Some points, one per row:
array([34., 54., 38., 71., 95., 63., -35., 96., 127., 64., -41., 105., -29., -26., 2.,
       -22., 22., -45., 16., -30., -43., -24., -8., -26., 64., -72., -15., 87., 14., 35.,
       -75., 67.])
array([-63., -2., 3., 6., 19., -66., -62., 8., -57., 7., 38., 6., -8., 24., -14.,
       23., 36., -75., 30., 33., -1., -56., 9., 7., -29., -23., 17., 64., 20., 51.,
       -89., -20.])
array([12., 26., -39., -9., 24., -14., 19., 23., 20., -23., -13., -3., 26., -14., 34.,
       -20., -22., 22., 5., -13., -26., -7., 29., 19., -10., 3., 59., -9., -27., -4.,
       22., 17.])
array([-24., -23., -55., 65., 1., 68., -32., -13., 102., 35., 55., 50., 57., -41., 5.,
       -6., -64., 58., -15., -56., 124., 5., -6., 14., 4., -45., -53., -61., -30., -25.,
       44., 48.])
array([64., 15., 12., 46., 1., -42., 28., 11., -54., 28., -16., -1., -15., 36., 23.,
       19., -17., 45., 29., 48., -59., 3., 28., 47., 25., 67., 78., -52., 34., 7.,
       16., 32.])
array([18., -17., 24., 51., -8., -16., 50., 11., -24., 3., -45., -27., -31., 10., -49.,
       3., 9., 10., -21., 8., -48., -7., 2., 0., -3., 47., 41., -14., -9., -18.,
       57., 49.])
array([53., 4., -27., 16., 38., 71., 0., 1., 52., -4., 0., 61., 1., -24., -43.,
       10., 27., 27., -12., -53., 24., -1., 9., -58., 50., -35., 41., -8., -16., -30.,
       6., 28.])
array([-19., 0., 12., 14., 6., 54., 10., -12., 44., 53., -13., 51., -6., 19., 23.,
       6., 25., -29., -23., -35., -14., 2., -29., -10., 17., -18., 31., 14., 21., -29.,
       -15., 29.])
array([92., 12., -25., 55., 78., 86., 19., 81., 127., 5., -10., 104., 77., -56., -34.,
       65., 20., -48., 18., -51., 13., 8., -16., -94., 80., -55., -1., 38., -28., 24.,
       -59., 114.])
array([4., 21., 2., 20., 43., 71., -1., 61., 87., 37., -20., 47., 51., -15., 5.,
       19., 17., -19., 17., -11., 20., 0., -12., -58., -2., 0., -3., -19., -33., -14.,
       -47., 21.])
array([-15., 3., 3., -30., -31., -17., 6., 42., -22., -79., -22., -15., 11., 34., 31.,
       -8., 45., -31., 36., 59., 72., 21., -33., -53., 60., 5., -78., 21., -14., 5.,
       -56., 1.])
array([-41., -33., -12., 78., -13., 56., 21., -44., 75., 6., 93., 50., 26., 63., 0.,
       -6., -61., -11., 7., -19., 31., 13., -30., 19., 4., 34., -1., -10., -5., -46.,
       -8., 30.])
array([-5., 14., -19., 7., -5., -19., 18., -26., -38., -32., 23., -47., -88., -20., 14.,
       3., 13., 17., -45., 36., -91., -19., 4., 19., -58., 11., 22., 5., -30., 26.,
       20., -40.])
array([30., -54., -52., 17., 0., 6., -8., -61., -21., -12., 58., -15., -30., 29., 3.,
       4., 22., 41., -38., -24., -23., 0., 0., 31., -50., 10., -9., -43., -36., -5.,
       17., -53.])
array([25., -25., 32., 29., -57., -17., 56., -14., -18., -13., 11., 7., -42., 45., 40.,
       -10., -14., 26., 9., 8., -9., -33., 2., -8., 23., 21., 32., -7., -6., 1.,
       37., -13.])
array([1., -39., -58., -91., -122., -73., 22., -84., -127., -68., -27., -127., -37.,
       62., -19., -3., 6., 19., 17., 71., 28., 17., 57., 34., 2., 101.,
       8., -40., 15., 38., 65., -107.])
array([31., 0., 21., 23., 6., -22., -30., -17., -15., -3., 2., -5., -1., -11., 15.,
       10., 22., 3., -31., -24., -46., 38., -5., 14., -14., -9., 15., -17., 9., 43.,
       -15., -11.])
array([48., 22., 16., 27., 59., 60., 18., 15., 62., -11., -8., 10., 68., -32., 11.,
       53., 10., -11., -9., 14., 2., 16., 27., -31., 28., 44., -7., -19., 28., 10.,
       45., 45.])
array([24., 24., 18., 17., -2., -1., -23., 37., 67., 66., -49., 30., -45., -15., -29.,
       -56., 21., -3., 10., 6., -14., -19., 39., 9., 10., -26., 21., 2., 4., 15.,
       -67., 38.])
array([32., -3., -21., 22., 25., 16., 49., -26., 5., 7., 2., 31., 7., 34., -1.,
       25., -47., -21., 4., -9., 50., 26., -38., 23., 18., 21., 25., 9., 13., 23.,
       -30., 42.])
array([51., 8., 47., 40., 47., 76., -38., 7., 127., 40., -36., 79., -8., -53., -5.,
       -44., -7., 24., 30., -77., -9., 20., 54., -87., -1., -70., -37., -11., -25., -20.,
       8., 17.])
array([31., 42., 58., 40., 76., 70., 11., 67., 127., 11., -26., 123., 16., -31., 47.,
       -10., 35., -54., -9., -12., -15., -14., -7., -78., 33., -76., -9., 33., 21., -13.,
       -73., 64.])
array([81., 27., -11., -42., -22., -4., -2., 30., 38., -10., -80., -5., -13., -52., 38.,
       14., 44., 48., 30., 26., -19., 24., 47., -63., 98., 1., 32., 12., 5., 26.,
       -75., 36.])
array([-10., 41., -5., -14., -23., 12., -80., 51., -31., -42., -60., -60., 43., -11., 31.,
       -27., 47., -23., 90., 53., 82., 69., 4., -81., 84., -18., -89., 33., -4., 1.,
       -76., -34.])
array([19., 101., 22., 19., 27., 75., 26., 88., 113., -12., -53., 23., 37., -77., -21.,
       -16., 11., -12., 43., -7., 44., 1., -7., -98., 64., -24., 1., 61., 23., -22.,
       -66., 41.])
array([-76., -64., -46., -19., -24., -53., -37., -46., -71., -18., 106., -116., 33.,
       85., -18., -11., -37., 27., -6., -1., 12., -12., -33., 49., -63., 10.,
       -38., -24., -5., -52., 17., -74.])
array([-58., 2., -35., -108., -54., -88., 21., -57., -115., -56., -9., -123., 39.,
       69., 41., -21., -12., 23., -15., 73., -25., 12., 89., 35., 22., 120.,
       -32., 16., -9., 38., 73., -89.])
array([49., 85., 22., 35., 69., 80., -50., 59., 100., 32., -30., 19., -20., -50., -13.,
       16., 51., -28., 6., -15., 24., 17., 36., -68., 86., -41., -1., 52., -16., -21.,
       -89., 62.])
array([4., 2., -24., -55., -51., -27., -26., -18., -45., 13., -30., 11., -16., -10., -12.,
       -2., 17., -6., -9., 7., 32., -14., -3., 23., -15., 11., -27., 0., -11., -15.,
       -2., -25.])
array([33., 21., -4., 18., 20., 20., 33., 12., 50., 24., 1., 30., 8., -14., -16.,
       26., -18., 12., 27., -49., 19., 5., -2., -21., 23., 4., 21., 13., 9., 21.,
       -25., 23.])
array([-14., 12., 0., -30., -7., 39., 18., 2., 67., -42., -10., -28., 52., -31., -10.,
       16., -2., 18., 53., -27., 51., 39., 33., -32., 96., -57., -50., 66., -38., -4.,
       -41., 24.])
array([37., 77., 32., 77., 53., 101., -18., 121., 124., 57., -95., 97., -24., -36., -1.,
       21., 14., -39., 2., -48., -39., -31., -5., -56., 70., -90., -38., 18., 30., 10.,
       -83., 84.])
array([-54., -17., -51., -10., -17., -43., 12., -79., -78., 2., 73., -30., -22., 26., 16.,
       26., 10., -7., 5., 5., -36., 0., -18., 20., -40., 37., 32., -27., 16., -2.,
       33., -60.])
array([-83., -14., -7., -8., -8., 66., -45., -11., 71., 25., 26., 4., 87., -36., 24.,
       21., -54., -28., -1., -80., 79., 7., -8., -16., -1., -46., -74., -42., -33., -43.,
       -27., 0.])
array([-20., 48., -2., 6., 4., 3., -54., 28., -17., -20., 12., 1., -23., -19., -35.,
       -25., -8., -55., 19., -28., 39., 4., -20., -25., 25., -26., 2., 22., -2., 7.,
       18., -25.])
array([29., 16., -26., 7., -11., 42., 18., 15., 20., -63., 14., 15., 98., 18., -17.,
       21., 66., 2., 63., 38., 56., 67., -48., -22., 88., -45., -95., 16., 8., 1.,
       -52., 58.])
array([15., -17., -33., -33., -35., -66., 9., -43., -124., -15., 8., -24., -29.,
       -17., -51., -7., -21., -19., -6., 30., 44., -14., 51., 56., -13., 38.,
       57., 0., -14., -5., 72., -20.])
array([25., 32., 42., 60., 14., 13., 16., 25., 47., -26., -48., 55., 13., -36., -8.,
       0., 5., -27., 18., 30., -13., 6., -36., -26., 80., -40., -5., 0., 55., 22.,
       -84., 25.])
array([-14., -21., -31., -42., -42., -49., 33., -70., -70., -67., -4., -81., 56., 7., -8.,
       36., 2., 12., -4., 16., 35., 10., -3., -32., 15., 27., -17., -34., -16., 0.,
       22., -1.])
array([61., 20., 29., -19., 10., 56., -1., 60., -12., -7., -60., -37., 33., 11., -15.,
       14., 46., 21., 21., 34., 31., 5., 3., -40., 54., 0., -13., 19., -18., 12.,
       -25., 15.])
24 more points follow, each with its number after it:
array([-1., -75., -8., -60., -15., -62., 29., -65., -127., 41., 50., -25., -19.,
       58., -17., 11., -21., -35., -31., 37., -39., -27., 2., 72., -49., 68.,
       37., -97., 8., 2., 40., -21.]) 0
array([-28., 10., 8., -25., -38., 11., -37., -46., -61., -33., -15., -30., -13., 14., -37.,
       -20., 0., 21., 29., 15., 31., 7., 7., -3., -14., -19., -35., 7., -4., -6.,
       21., -16.]) 1
array([0., 15., -34., -45., -14., 4., 33., -15., -20., -67., 37., -71., 13., 14., 25.,
       6., 5., -4., 18., 64., 68., 39., 0., 13., 46., 2., 22., 5., -41., 29.,
       -18., -40.]) 2
array([-29., 15., -1., -20., -57., -43., -49., -24., -39., -35., -7., -28., -24., -26., -24.,
       -34., 14., -15., 21., 21., 17., 2., 47., 25., -1., -12., 16., 29., -23., -4.,
       -8., -5.]) 3
array([6., -17., 25., 46., 15., 28., 24., 65., 59., 39., 34., 97., 8., -11., -20.,
       -15., 40., -33., -4., -22., -29., -39., -32., -24., -5., -30., 3., 25., 21., -20.,
       -40., 44.]) 4
array([36., 31., -32., 13., 48., 80., 11., 30., 111., 21., 2., 31., 7., -3., 53.,
       25., 24., -15., -7., -26., 59., 37., -22., -37., 84., -61., -26., -17., 1., 9.,
       -3., 66.]) 5
array([-5., 43., 21., -9., 22., 98., -31., 25., 90., -13., -7., -39., 61.,
       -33., -5., 14., 27., -9., 34., 30., 67., 45., -12., -75., 83., -42.,
       -115., 44., -3., 20., -108., 44.]) 6
array([25., -19., -16., -38., -71., 2., 17., -36., -17., -40., -5., 4., 35., -2., 3.,
       -42., -12., -6., 1., 16., 62., 21., 15., -21., -7., -24., -36., 27., -23., -2.,
       22., -43.]) 7
array([57., 43., 2., 6., 44., 31., -20., 84., 110., 43., -71., 48., 13., -84., 20.,
       -18., 25., -24., -15., -58., 40., -50., 67., -36., 54., -45., -2., 33., -25., 20.,
       -49., 58.]) 8
array([26., 45., -34., -30., 18., -14., -32., 43., -42., -53., -50., -40., 39., -11., -24.,
       14., 25., -12., 42., 60., 19., 49., 26., -24., 50., -36., -31., 31., -12., 45.,
       4., -30.]) 9
array([-41., -46., -61., -27., -53., -64., 1., -54., -96., -89., 2., -77., -1., 34., -41.,
       26., 2., -16., -5., 78., 57., 5., 25., 47., -1., 62., -24., -15., -27., 67.,
       13., -53.]) 10
array([-23., 43., -17., -85., -25., -18., -87., 7., -49., -57., -22., -51., -5., -20., -12.,
       -40., -15., 19., 37., 35., 63., 58., 59., -36., 3., -16., -33., 50., -59., -26.,
       -34., -44.]) 11
array([56., 32., 89., 32., 16., 73., -11., 54., 115., -12., -10., 113., 24., -45., -17.,
       39., 26., -46., 31., -44., 37., 35., 16., -72., 127., -65., -64., 34., 42., -3.,
       -87., -11.]) 12
array([-18., 8., 13., 9., 19., 19., -28., -24., -18., -49., 5., -14., -11., 58., -26.,
       -3., 109., -7., 8., 16., 15., -32., 19., 16., 18., 47., -12., -11., -15., 4.,
       -6., -48.]) 13
array([18., -15., 9., 32., 9., 18., 58., 22., 51., -5., 30., 86., -4., -27., 41.,
       11., 3., -9., -19., -13., -52., -39., -27., 5., -17., -21., 6., -48., -3., 36.,
       9., 43.]) 14
array([-15., -26., -14., 13., 13., -59., 8., -9., -35., -18., -5., -5., -53., 37., 13.,
       -18., 52., -24., -26., -24., -20., 27., -27., 3., -24., 24., 45., -23., 11., -8.,
       -11., -35.]) 15
array([-8., 27., 24., -41., -28., -15., -54., 49., -118., -36., 1., -65., -27.,
       6., 6., 20., -24., -26., 3., -2., 5., 16., 28., 10., -13., 31.,
       12., -30., -12., 12., -6., -60.]) 16
array([-21., 10., -45., -4., 28., 10., -38., -41., -10., -36., 5., -31., 31., 13., -24.,
       4., -5., -11., 27., 14., 31., -16., -12., -13., 4., 20., 13., 4., -4., 37.,
       16., -20.]) 17
array([-46., 35., 46., -119., 8., -69., -73., -8., -76., 3., -33., -23., -72.,
       -38., 32., -43., 32., -13., -8., -7., -36., -9., 88., 36., -61., -25.,
       55., 16., -51., 45., -40., -33.]) 18
array([34., 31., 24., 10., 2., -6., 49., 28., -43., 0., 12., -15., -7., 18., 48.,
       -1., -21., 51., -22., -37., -23., 12., 26., 49., 4., 97., 44., -25., 20., 35.,
       10., 11.]) 19
array([-54., -25., -62., -73., -60., 2., 12., -36., -91., -77., 20., -80., 49., 13., -31.,
       36., -11., 52., 4., 58., 64., 11., -8., 50., 7., 31., -65., -30., 8., 36.,
       47., -58.]) 20
array([32., -17., -43., 45., -25., 65., 15., -13., 120., 0., 45., 60., 50., -38., 38.,
       -8., -90., 25., -29., -61., 83., 2., -2., -44., -6., -34., -57., -58., -9., -64.,
       20., 75.]) 21
array([70., 2., -14., -27., 25., 45., -24., 19., 74., 8., -26., -20., 0., -61., -7.,
       -7., 11., -3., -10., 11., 40., -2., 36., -28., 30., -24., -16., 20., -52., 5.,
       12., 61.]) 22
array([-43., 7., -26., -52., -53., -41., -7., -28., -66., -26., 47., -78., 31., 55., -34.,
       16., -5., -10., 18., 41., 64., 15., -30., -48., -11., 26., -29., 12., 3., 11.,
       41., -45.]) 23
Which three of these numbered points are nearest to each point below, looking only along the 5 directions in which the first points spread most? Their numbers follow each, nearest first.
array([-6., -1., -4., -27., -27., 31., 10., -22., 52., 2., -10., 9., 23., -69., 27.,
       29., -10., 0., 14., -35., 51., -28., 44., -36., 61., -50., -17., 4., -67., -17.,
       3., 26.]) > 22 7 5
array([-24., -56., 28., 54., 49., -13., 57., -27., 4., 50., 13., 47., -39., 67., -39.,
       18., -27., -39., -24., -33., -64., 15., -20., 23., -39., -43., 70., 8., 45., -23.,
       3., 28.]) > 14 15 4
array([57., 35., 16., -25., 39., 5., -7., -3., 81., 5., -68., -28., -22., -39., 17.,
       4., 36., 36., -19., 22., -48., 8., -11., -56., 17., -24., -20., -10., 26., 23.,
       43., 46.]) > 22 8 14
array([-73., -49., -61., 22., -62., 16., 46., -21., -41., -32., 55., -7., 13., 51., 6.,
       24., 22., 13., 49., 6., 108., 40., -42., -34., 28., 41., -84., -1., 7., -11.,
       -6., -47.]) > 23 2 17
array([13., 25., -31., -38., -10., -20., 21., 14., -26., -43., -35., -66., 41., 30., 16.,
       29., 10., 4., 1., 82., 59., 48., -4., -17., 28., 15., -47., 14., -30., 25.,
       19., -40.]) > 2 9 7
array([-114., -127., -36., 17., -71., -47., 18., -127., -58., 11., 91., -50., -47.,
       86., 18., -35., -56., -9., -44., -21., -28., -30., -16., 78., -127., 38.,
       33., -75., 34., -36., 84., -36.]) > 0 15 10
array([50., 23., -16., 29., -17., -51., -1., 36., -62., -2., -28., -8., 1., -27., -38.,
       -1., 12., 6., -67., 24., -44., 13., 6., 8., -8., 69., 72., -15., 22., 7.,
       42., 7.]) > 19 15 13
array([23., 28., 34., -19., -4., 1., 1., 14., -54., -12., -39., -21., -17., -4., -21.,
       -8., 9., 3., 14., 29., -1., 22., -37., 22., 32., 61., -19., 17., 39., 36.,
       -27., -48.]) > 13 3 16
array([30., -45., 6., 23., -1., 18., 4., 18., 83., -14., 3., 39., 32., -29., 15.,
       -21., -40., -26., -53., -7., 20., 14., -32., 11., -38., 16., -5., -3., -16., -16.,
       28., 19.]) > 14 17 22
array([-66., -71., -39., -23., -62., -88., 20., -85., -127., -21., 74., -55., -20.,
       65., -39., -7., -29., 29., -10., 13., -56., -12., -15., 86., -75., 118.,
       7., -12., -3., -19., 47., -40.]) > 0 10 23
array([74., 45., -5., 47., 28., -25., 83., 7., -19., -6., 0., 50., 16., 6., -7.,
       24., -26., 33., -29., 26., -49., -6., 44., -11., 10., 79., 42., -15., 14., 29.,
       -17., -10.]) > 19 14 15
array([33., -10., 8., -33., -9., -2., -16., 44., 82., 43., -14., 10., -15., -51., -11.,
       -22., -17., -39., 19., -15., 12., -28., 31., 10., 10., -50., 20., -37., 26., 22.,
       22., 26.]) > 22 14 4
array([32., 29., -31., -35., -18., 4., 11., 46., 15., -24., -52., -34., 25., 44., 1.,
       24., 64., -39., 1., 46., -1., 34., 25., -30., 67., -9., -58., 49., 28., 34.,
       -19., -22.]) > 9 2 13
array([53., -33., 3., 36., 32., 65., 5., 5., 106., 30., -54., 52., 44., -17., 24.,
       -6., -31., -13., 35., -45., 12., 7., -16., -58., 48., -63., -51., -10., 0., 9.,
       5., 69.]) > 5 22 8
array([44., -32., 13., -32., -11., -27., 27., 13., -79., -14., 36., 25., -5., -12., -49.,
       -27., -12., 68., -25., -13., -40., 23., 3., 60., -43., 91., 86., 8., -60., -4.,
       49., -13.]) > 19 15 0
array([-5., -11., -35., 90., 14., 54., 53., 6., 50., 54., 73., 61., 8., 37., 21.,
       43., -18., -10., 14., -35., -15., 9., -46., -16., 19., 18., 8., -39., 58., 12.,
       9., 22.]) > 14 4 5
array([-29., -24., -33., -66., -28., 6., -22., -5., -57., 3., 9., -63., 17., 5., -7.,
       -19., -32., 5., 7., 16., 40., 28., 31., 27., -35., -2., -57., -8., 25., 9.,
       15., -33.]) > 1 7 23
array([46., 29., 8., 8., -37., 22., -64., 17., 67., 13., -27., 93., -5., -29., 24.,
       -37., -3., -2., 24., -53., 42., -16., 15., -20., 6., -19., 4., 21., -10., -4.,
       -10., 27.]) > 22 8 5
array([-21., 8., -17., -31., -29., 10., 12., -1., 0., -5., 24., 17., -4., 33., 16.,
       22., 11., 27., -13., -35., 39., -17., -24., 25., 32., 16., 33., -10., -46., -20.,
       -9., 1.]) > 17 13 7
array([-53., -9., 14., 54., -6., -36., 16., -2., -37., 28., -10., -18., 2., 8., 9.,
       2., 33., -30., 65., -9., -11., -33., -10., -18., 4., -28., -18., 29., 30., 21.,
       20., -52.]) > 13 15 17
array([2., 28., -13., -40., 31., -12., -36., 4., -12., 10., -23., 7., -37., -54., -21.,
       -8., -42., 41., -18., -1., -19., 32., 52., 19., -31., -13., 47., -4., -16., -29.,
       29., -50.]) > 3 1 15
array([35., 73., 84., -11., -14., -79., -67., 37., -76., -11., -64., -60., -55., 22., -27.,
       -13., 51., -46., 19., 23., -82., -1., 47., -2., -25., 7., 46., 50., -30., 39.,
       -21., -72.]) > 18 16 3
array([27., 111., 37., -54., 39., -64., -46., 24., -95., -23., -72., -94., -67., -2., 22.,
       -16., 65., -34., 9., 73., -61., -9., 94., 46., -2., 11., 78., 12., -6., 43.,
       -21., -32.]) > 18 16 3
array([-20., -14., 8., 9., 6., 24., 57., -50., 0., 8., 53., 25., 44., 18., -41.,
       -21., -34., -39., 20., 2., 40., -3., -7., 5., 11., -20., -9., 3., 9., -56.,
       43., 21.]) > 17 7 14
array([-44., -16., -63., -20., -45., -13., 33., 12., 12., -27., 9., -56., 70., 9., -17.,
       -16., -47., 45., 4., -17., 50., 48., 34., -18., 0., 51., -59., -27., -56., 1.,
       -10., -20.]) > 7 2 17
array([31., 29., 6., 0., 30., -6., -28., 2., 32., -6., -10., 33., 21., -36., -6.,
       -6., 0., 14., 12., -11., 39., -10., -18., -48., 18., -24., -25., -27., 16., 7.,
       -28., -5.]) > 22 17 5
array([102., 18., 32., -1., -47., -32., 25., 48., -16., 35., -30., 8., -8., -29., 27.,
       35., 15., -21., -17., 23., -61., 41., -47., -21., 6., 27., 50., -3., -10., 39.,
       -5., 53.]) > 19 14 15
array([35., 20., -17., 11., 55., 7., 27., -13., -29., -33., -33., 19., -10., 21., 31.,
       39., 22., 26., 15., 58., -70., 25., -58., -2., 45., 27., 42., -26., 13., 41.,
       10., 27.]) > 19 15 13
array([80., 47., 46., -7., 18., 75., -32., 82., 127., 23., -85., 63., 39.,
       -115., -12., 39., -19., 21., 31., -24., 25., 9., 66., -72., 87., -49.,
       -24., 36., -41., 1., -38., 119.]) > 8 12 5
array([-44., 8., -119., -36., -17., 28., 1., -52., 36., -61., 15., -61., 49.,
       -8., 17., -21., -47., 33., 11., -1., 88., -36., 3., -32., -22., 19.,
       -54., 18., -19., -56., 19., 26.]) > 7 17 1
array([-118., -108., -9., 43., -21., -49., 24., -127., -76., 31., 114., -53., -79.,
       127., 12., -18., -57., 23., -48., -14., -47., -12., -49., 88., -127., 30.,
       32., -48., 38., -24., 71., -76.]) > 0 15 10
array([-28., 0., 18., -19., -8., -42., -40., -10., -123., -34., -59., -66., -40.,
       47., 7., -29., 61., -27., -27., 30., 42., 4., 24., 52., -1., -17.,
       -17., 54., -12., 34., -36., -68.]) > 16 3 13
array([23., 43., -4., 24., 22., 26., 3., 8., 25., 27., 3., 49., -61., -34., -22.,
       -23., -52., 14., -25., -20., -39., -48., 12., 11., -36., -38., 25., -2., 16., -11.,
       5., -2.]) > 14 4 15
array([19., 0., -12., -11., 17., -14., 12., 25., 86., 5., -17., 5., 7., -45., 53.,
       10., -9., 17., 3., -48., -11., -2., 25., -15., -7., -11., 10., -5., -12., -30.,
       4., 78.]) > 22 14 5
array([-38., 34., 45., 23., -4., 38., -33., 47., 106., 34., -8., 36., -48., 0., 9.,
       9., 56., -47., 14., -60., -24., -18., -56., -22., 5., -58., -5., 11., 4., -4.,
       -82., 48.]) > 4 8 12
array([-16., 14., 5., 31., -11., 4., -26., -21., -39., 55., -9., 12., -33., 54., 22.,
       -13., -8., 0., -37., -19., -49., -20., -54., 23., -54., 5., 19., -2., 12., 15.,
       14., 6.]) > 15 13 14
array([35., -6., 43., 2., 46., 14., 1., -10., 101., 38., 0., 71., -5., -25., 20.,
       24., -27., -57., 15., -34., -15., -28., -26., -23., -5., -48., 13., 4., 31., -11.,
       -50., 59.]) > 4 14 5
array([53., -44., 2., -8., 5., -42., 54., -33., -116., -13., 11., -17., -2.,
       -16., -14., -44., 14., 21., -19., 49., -68., 28., -1., 26., -6., 61.,
       90., -31., -28., 9., 50., -1.]) > 19 0 15
array([67., 30., -25., -31., -50., -8., 14., 36., -107., -60., -51., -46., 33.,
       26., -3., 34., 46., 20., -11., 69., -15., 10., 21., -14., 27., 79.,
       47., 32., -13., 28., -19., -4.]) > 2 9 13
array([22., 45., 80., 70., 57., 83., 39., 82., 115., 39., -5., 86., 23., 12., 48.,
       39., 19., -50., 50., 4., 11., -5., -21., -82., 52., -74., -73., 11., 31., 37.,
       -58., 37.]) > 12 5 4
array([-28., 59., -39., -62., -34., 22., -44., -10., -61., -84., 29., -64., 42., 0., 53.,
       -5., 9., -19., 34., 60., 69., 75., 13., -48., 56., -4., -17., 60., -17., 7.,
       -4., -40.]) > 2 9 11
array([56., 30., -19., -38., -55., 13., 6., 14., 15., -25., -33., 20., -8., -18., 6.,
       36., -21., 8., -23., -8., -41., -41., 30., -4., -38., -12., 9., -22., 12., 6.,
       34., -1.]) > 19 13 17
array([-44., -44., 0., -27., -66., -19., 50., -94., -127., -46., 57., -93., -31.,
       53., 3., 6., -10., 5., 87., 76., -23., 70., -37., 39., -4., 71.,
       -41., -18., -22., 5., -9., -65.]) > 10 23 20
array([70., 59., 8., 1., 27., 42., -4., 1., 6., 9., 22., 17., 32., 3., 4.,
       33., -10., 80., 19., -1., 10., 55., -21., -12., 93., 40., -38., 4., -38., -10.,
       13., 29.]) > 22 5 17
array([-110., -93., -23., 39., -41., -31., 17., -84., -93., 40., 106., -35., -47.,
       125., 27., -11., -18., -14., 8., 16., -51., -9., -81., 87., -119., 111.,
       6., -77., 71., 3., 56., -38.]) > 0 15 10
array([38., 20., -8., 3., 5., 7., -57., 37., -24., -71., -57., -38., 18., 17., 15.,
       8., 38., -3., 32., 29., 57., -3., 7., -34., 69., -3., -82., 64., 0., 10.,
       -73., -4.]) > 9 2 11
array([77., -15., -36., -17., 26., 13., 18., -28., 71., 14., -7., -24., 34., -40., 11.,
       24., -13., 36., -41., -13., 74., 11., -14., -6., 12., 5., 30., -18., 9., -54.,
       51., 46.]) > 22 21 14
array([29., -14., -26., -2., 12., 11., 18., 21., -33., -1., -31., -28., 22., -43., 6.,
       39., -1., 38., 62., 5., 18., 13., -18., -42., 65., 6., -79., -6., -2., -16.,
       4., -41.]) > 7 9 2
array([-10., 3., 56., -3., -11., -40., -28., -19., 15., -33., 2., -35., -26., 11., -21.,
       -51., 63., -31., 22., 3., 6., -4., -16., 35., 18., -33., -41., 39., 12., 60.,
       -34., -10.]) > 13 3 17
array([29., 43., -29., 37., 21., 22., -7., 4., 35., 17., 0., -3., -31., -21., 9.,
       -30., -7., 5., -49., 13., -27., -23., -13., -30., 20., 20., 32., -11., -6., 6.,
       -32., 30.]) > 14 4 22
array([-31., -18., -8., 4., -37., -30., 25., -42., -37., -38., -24., -43., 7., 93., -28.,
       -19., 29., 16., 3., 16., -21., 26., -15., 21., -15., -30., -17., -20., 22., -1.,
       -13., -53.]) > 13 17 1
array([-3., 7., 1., -10., 38., -93., 30., -11., -38., 20., 42., -11., -10., 10., 17.,
       3., -24., 19., 1., 24., -9., -26., 51., 19., -42., 8., 65., 7., -3., 5.,
       5., -75.]) > 15 13 16
array([50., 35., -12., 18., 9., 5., 13., 55., 47., 22., -44., 36., -11., -22., -21.,
       1., -2., 23., -4., -4., -6., -59., 60., -5., -8., -82., 41., -13., -31., -3.,
       -7., 9.]) > 22 14 8
array([-40., -87., -67., -7., -55., 19., -8., -42., -73., -39., 40., -55., 38.,
       91., 46., 14., -20., -34., 26., 5., 76., 42., -35., -29., 10., 8.,
       -127., 23., -22., -1., 12., -43.]) > 23 20 2
array([-59., -88., 44., 42., 15., 51., 6., -30., 30., 24., 55., 73., -50., 5., 2.,
       -19., -58., -26., -11., -28., -42., -24., -74., 40., -67., -7., 27., -18., 51., -30.,
       26., 9.]) > 14 4 15
array([-63., 1., 11., -4., -1., -15., 14., -29., -69., 17., 14., 42., -77., 89., 5.,
       3., -16., 0., 14., 62., 1., -27., 42., 19., -17., 29., -9., -38., 32., -10.,
       -29., -51.]) > 15 13 16
array([8., -9., 59., 52., 82., 57., 73., 27., 81., 34., 11., 95., -56., -44., -7.,
       14., 11., 21., -16., -68., -64., -67., -27., -51., 15., -40., -7., 17., 30., -38.,
       -47., 57.]) > 4 14 5
array([108., 78., -26., -71., 4., -9., -31., 50., -43., -89., -68., -5., 13., -92., -24.,
       51., 31., 42., 39., 104., 32., 77., 77., -53., 84., -4., -30., 56., -39., 7.,
       24., 15.]) > 9 22 2
array([-68., -44., 18., 4., -17., 14., 40., -25., 61., 59., 69., 61., -6., 47., 22.,
       5., -32., -68., -38., -59., -38., -20., -39., 29., -51., -26., 22., -3., 43., -34.,
       30., 13.]) > 14 4 15
array([8., 27., 49., -13., 0., -35., -48., 19., 12., 2., -45., 2., -7., -40., -29.,
       -37., -11., -51., 29., 7., -7., 28., 70., -30., -18., -24., -30., -24., -38., 9.,
       -19., 1.]) > 3 22 13
array([23., 15., 1., 8., 1., 33., 23., 23., 37., -12., -53., 26., -31., -11., 18.,
       -17., 17., 5., -14., 30., -33., 19., 22., 34., -32., 52., 53., 7., 35., 10.,
       8., -22.]) > 19 15 14
